One turn or mirror swaps these rows in pairs. Which row does each one swap with?
ran: [-1.23 -1.13 -0.71  0.91  0.59  2.16  0.61 -1.93  0.50  0.56  2.02 -2.65
 -0.77  0.11 -1.87 -0.63 -0.22  1.33 -0.56 -1.15]
Buv: [-1.71 -2.34 -0.52  0.37 -0.59 -0.02  2.28  3.20 -0.51  0.96  0.44 -0.10
 -2.45  1.85 -0.32 -0.64 -1.66 -1.89 -0.07 -0.84]
leb: [-0.90 -0.04  1.22 -0.13  0.49  3.41  0.94 -2.55  0.48  0.48 -0.33  0.44
 -1.09  1.23 -0.82 -0.63 -0.98 -0.39 -0.67  2.51]
vozi: [-1.64 -0.25 -0.12  0.17 -1.14  0.31 -3.37 -0.96  0.43  0.65  0.82 -0.24
  1.60  1.24 -1.63 -0.53 -2.85 -0.94  0.70 -0.27]
kug: [-0.25  1.01 -1.75 -0.45  0.53 -1.46  1.80 -0.42  1.47 -0.65 -2.10  2.36
  0.27  1.93 -1.44 -0.39 -1.76 -0.12  0.19  1.34]
bez: [-2.61 -3.73 -1.17  0.68 -1.39  0.67  0.54  1.62 -0.32  1.51  2.36 -0.37
  1.44  1.35 -1.82 -1.64 -0.91 -2.11 -0.05  0.40]
savef: [-2.71  0.98 -0.50  0.75 -0.54  2.42 -0.20 -0.43 -1.56  0.00  2.93 -1.52
  0.66  1.21 -1.74 -0.73 -0.21 -2.51  0.25 -0.86]
bizik: [-1.76  0.88 -2.06  0.98 -1.02  2.98 -0.02  2.23 -0.88  0.35  0.40 -0.12
 -0.61 -0.83  0.72 -0.95  1.17 -2.83 -0.42  0.59]
Fimid: [-1.67 -1.55  0.34  0.27 -0.21  0.53  1.67  3.02  0.13  1.39  1.06  0.31
  0.49  2.18  0.59 -3.15 -0.61 -1.08 -1.50  0.52]
tinom: [-1.11 -0.84  0.62  0.51 -1.65  0.11  0.17  0.01  0.52  1.48 -1.29  1.47
  0.48  0.27  0.44  0.24 -4.31 -2.02 -0.62  1.21]
Kika: [-2.71 -0.23  1.08  0.03 -0.18  0.52  1.27  2.46  1.14  1.19 -0.29  0.42
 -2.32  0.33 -2.32 -1.60  1.15  0.00  1.52  1.10]
bavo: [-1.76  0.58 -1.11  0.65 -0.06  0.72 -3.02  1.15 -0.17 -0.03  0.75  0.02
  1.37  1.84 -0.82 -0.12 -3.21 -1.34 -0.59  0.91]
minu: [-1.55  1.21 -0.01  0.86 -1.55 -0.69  0.74  0.26  0.36  0.64 -1.45  1.95
  2.14  1.01  0.83  1.20 -1.31 -1.90 -1.41 -0.01]
fevad: [-1.51  1.08 -2.45 -0.14 -1.15 -0.13 -0.47  2.96  0.51  0.90 -0.09  0.27
 -0.67 -0.07 -1.61 -1.33 -0.97 -1.02 -0.78 -2.94]
bim: [-3.48 -1.67  0.84  1.59 -0.83  0.22  0.23  1.87 -1.19 -0.14  0.22  0.77
  0.99 -0.42 -2.24  1.82 -1.29 -0.90  0.43  1.81]
fimu: [-1.98  0.94 -1.25  1.20  0.77  1.07 -2.27  0.88  0.01  0.58  0.37 -1.17
  0.09  1.22 -1.25 -0.04 -1.02 -0.57 -0.51  3.49]
kufu: [-2.81 -0.89 -1.05 -0.94  0.31  0.17  0.75  2.42 -0.46  1.62  0.99  1.91
 -0.98  1.47 -1.53 -2.02 -2.36 -1.01 -1.25  2.25]
Fugon: [-1.20 -0.92 -0.04  0.57 -0.78 -1.14  3.30 -1.21  0.43  0.41  0.39 -0.31
 -2.13  0.87 -0.89 -0.62  2.19 -1.28  0.13 -1.01]
zupur: [ 0.38  2.06 -1.29 -0.04  0.53  0.18  1.34 -2.37  1.33 -1.50 -0.87  0.59
 -0.14  2.38 -0.75 -0.34 -0.82  0.51 -0.23  0.37]
Fifid: [-1.56  0.55 -2.40 -1.56 -1.02  0.35  0.21  1.73  0.59  0.00 -0.52  2.79
 -0.02 -0.81 -2.28 -1.43 -2.64 -2.21  1.30  0.06]
Fopo: [-0.71  1.10 -0.76  0.65 -0.85  1.90  4.66  1.28  0.33  0.35 -0.39  0.03
 -1.37  1.23 -1.10 -1.41 -0.43  0.71  0.00  1.36]
lat: [-0.38 -0.53 -1.28 -0.67  1.20  1.94 -0.59  0.64 -0.35  0.84  0.05 -3.30
 -0.13  0.52 -1.56 -2.75  0.63 -0.82 -0.78 -0.25]
Zeka: [-1.16  1.15  1.20  1.02 -0.16  3.27 -0.22  2.01  0.20  0.41  0.87  0.85
  0.01 -0.83 -1.56 -0.09  1.23 -1.87 -0.34  1.64]
vamot: [-0.72 -0.30 -0.37  0.07 -0.73  0.59 -3.16 -1.31  0.42  0.17  0.21  0.26
  0.40 -0.56 -0.85 -0.49  1.11 -1.58  0.32  2.64]
tevi: [ 0.72  0.72 -2.08 -0.64  0.23  1.08  1.00 -2.39  0.21 -0.67 -0.85 -0.12
 -1.12  2.13  0.07 -0.90 -1.26 -0.35 -1.70 -0.92]
pano: [-2.53 -2.82  0.40  1.49 -0.44  0.28  2.24 -1.22  0.95  0.12  1.64 -0.88
  0.23  0.78 -1.47 -0.10  0.76  1.39  1.44  0.95]
rep: [-0.95 -0.34  0.01  0.48 -0.58 -1.71  2.22 -1.85  0.66 -0.50  0.12 -0.97
 -0.87 -0.35 -1.30  0.30 -0.05 -0.30  0.31  3.56]
ful: [-1.13 -1.54 -0.62 -0.72  0.07 -2.25  0.24 -0.42  0.68  0.35 -1.79 -0.02
  2.08 -0.46 -1.85 -1.33 -0.66 -0.26  0.32 -2.21]
Mif: [ 0.44 -0.19 -0.48  0.70 -1.41  0.79  3.16  1.19  1.42 -0.52 -0.91  2.59
  2.26 -0.99 -0.78  0.07 -0.70 -1.25 -0.32  0.84]
Vem: [-0.72  1.49  0.39 -0.27 -0.34  3.74  0.57 -0.52  0.39 -0.32  0.48 -0.41
  1.16  2.88 -1.97 -0.62  0.04 -1.89 -0.03  2.13]
rer: [-1.86 -0.67 -2.91 -0.85 -0.89 -0.84 -0.82  0.85  0.96  1.18  0.29  1.41
  0.72  1.58 -2.61 -2.63 -1.89 -2.58  1.51  0.73]
Det: [-0.97 -2.01  2.51  0.74 -0.24 -1.43  1.97 -0.62  0.42 -1.52  0.25 -0.75
  0.59  0.80 -1.05 -0.31  1.21 -1.29  0.63  1.33]
bamas: [-1.50  0.24 -3.10  0.54  0.56 -0.77  0.11 -2.34  0.09 -0.15  0.02 -0.76
 -1.11  0.02 -0.31 -0.28  1.86 -1.27 -1.04  1.47]
keta: [-1.74 -2.06  0.47  1.41 -0.71  0.64  0.08 -0.85  0.69 -0.83  1.46 -2.50
  0.84  0.95 -1.08  1.30  1.52 -0.64  1.15 -0.85]
banap: [-0.92 -1.90 -0.79 -0.16 -0.67 -0.75  0.72  0.99  0.47  0.39  0.04  0.06
 -0.61  0.22 -1.98 -0.32 -3.67 -1.24  0.07 -3.22]
torol: [-1.33 -1.37 -1.36 -0.31 -0.89  0.83  2.25  2.39  0.89  0.99  0.28  0.47
 -0.08  2.79 -0.04 -1.48 -0.91 -0.95 -0.29 -3.23]
Kime: [-0.67 -1.00 -2.27  0.18 -0.36  1.25  0.38 -1.35  0.82 -2.03  0.69 -1.61
  1.62 -0.35 -3.57  0.16  1.04  0.37  0.17 -0.25]
zeted: [-1.35  0.92 -2.67  0.50 -0.01  1.77  0.11 -1.59  0.25 -0.51  0.71 -0.84
 -0.12 -2.22 -0.76 -0.09  1.06 -0.18 -0.30  2.27]
von: [-1.41 -1.92 -2.89  0.79 -1.14  1.21  1.36  0.91  0.62  0.09  0.23  0.43
  0.46  0.36 -0.74 -0.71 -3.83 -0.49  0.07 -2.81]
dize: [-2.72 -0.80  0.83 -0.66  0.69  3.13  0.88  2.62 -0.23  1.06  0.61 -0.05
 -1.42 -0.87 -1.74 -1.92 -2.03 -1.70 -0.13 -0.23]
Gefe: [-1.31  0.80 -1.71  0.29 -1.44 -0.73  3.27 -1.42 -0.26 -0.76  0.59  0.91
  1.78  0.95 -0.69 -0.36 -1.48 -1.80  0.03 -2.65]
vev: [-1.48 -1.41  0.33  0.73 -0.61  0.08  3.42 -1.39  1.36 -0.52 -0.49 -0.51
  1.00 -2.78 -0.47  0.11 -1.20  0.20  0.10  0.28]
pazod: [-1.63 -3.51 -1.89  0.67 -0.57 -0.29  2.79  1.88  0.17 -0.56 -0.78 -0.45
  0.86 -0.64 -0.53  0.26 -0.32 -0.03 -0.76  2.28]
Seda: [-2.00 -0.02 -0.11  1.37  0.08  2.16 -0.11 -1.74  0.58 -0.79  1.05 -1.75
 -1.95 -0.30 -1.92  0.45 -0.05  0.00  1.29 -1.78]
voba: [-1.54 -0.52 -1.17 -0.08 -1.76  0.87  1.90 -0.68  1.31 -1.28 -0.66  2.52
  2.34 -0.77 -1.77 -0.62  0.75 -1.42  2.58  0.06]
nomo: [ 1.02 -0.20 -2.62 -1.55 -0.81  0.34  0.48 -0.02  1.03  0.32 -1.37  2.69
  0.05  0.99 -0.06 -2.45 -0.52 -1.72 -0.76  0.90]

Mif pairs with Zeka
zupur pairs with bavo
pano pairs with Buv
Seda pairs with von
dize pairs with vev
fimu pairs with kug
bizik pairs with voba
rep pairs with kufu
vozi pairs with tevi
leb pairs with tinom
Vem pairs with minu

